(in the rows, 128 means zero)
A single turn carries every row of the set below to another of its rows. Some are shown first; where does it send the rows asked next?
J_812: [114 120 189 103 109 127 114 125 112 148  93 132 136 101 124 110 103 154
 105 130 137]
J_907: [122 126 148 146  90 114 128 131 123 157  99 109 129 117 130 124 100 136
 117  89 125]
J_782: [141 111 161 120 135 157 111 130 116 132 121 113 121 139 116 158 134 120
 102 116 118]
J_251: [145 126 114 108 121  99 116 109 123 137  91 133 123 114 120 138 118  87
 141 102 144]
J_15: [129  94 145 124  88 144 122 120 109 142 108 155 118 140  95 118 104 147
  83 110 141]
J_197: [105 123 176  91 101 138 108 122 114 153  95 142 152  90 109 115 135 139
 134 129 145]
J_159: [111 135 147  79 124 135  94 110 120 136 106 158 156  91 117 127 137 121
 137 127 139]
J_530: [131 138 142  90 140 123  89 104 124 121 112 154 148 109 139 130 111 125
 114 124 135]
J_158: [128 124 123 115 113  98 122 114 129 142  94 119 117 119 135 124  92 105
 101  87 125]
J_278: [123 114 148  93 127 145 129 114 130 107 108 127 131 143 102 150 147 125
  97 102 114]
J_497: [130 131 168 104 131 116  99 109 115 129 101 138 133 116 141 119  90 146
  98 130 133]
J_227: [138 112 118 112 132 125 109 109 124 149 129 182 116 131  87 136 121 117
 112 135 132]
J_714: [108 113 135 134 126  91 105 115 131 145  90 124 116 123 104 142 131 102
 122 135 163]
J_595: [140 104 167 109 121 142 110 127 115 151 127 116  97 121 111 130 134 117
 108 138  95]
J_389: [147 104 128 114 112 124 119 111 125 141 111 174 112 142 101 126 104 130
  80 126 136]
J_198: [115 104 131 120 123 149 112 125 113 156 139 169 126 116  73 134 133 125
 131 122 133]
J_72: [101 135 153 130  86 115 135 131 108 155  99 123 117 101 103 130 122 127
 153 102 116]
J_538: [124 129 135 111 112 109 142 135 124 144 102 145 129  88 103 142 133  99
 159 103 131]
J_66: [104  96 147 123  96 159 118 129 100 150 125 153 123 123  75 123 121 143
 111 107 134]
J_148: [126 119 133 147  67 127 105 142 130 129 110 136 127 109 144 126 128 120
 115 114 140]
J_816: [152  93 160 101 106 129 130 124 143 149 122 133 121 116 106 112 155 130
 117 135 102]
J_933: [141 106 146  94 103 130 125  99 137 123 102 131 132 142  95 124 166 134
 122 124 114]
J_633: [ 97 116 135 133  88 110 109 124 104 102 116 133 102 104 114 116 125 128
 143 113 120]
J_639: [105 102 142 135 135  95 132 140 134 112 121 138 125  93 102 128 128 120
 134 111 148]
J_156: [ 95 122 131 118  95 106 114 131 141 147  94 140 108 108 130 136 124  93
  81 119 131]

J_148 -> J_714
J_251 -> J_72
Now find these:
J_782 -> J_933
J_389 -> J_198
J_197 -> J_497

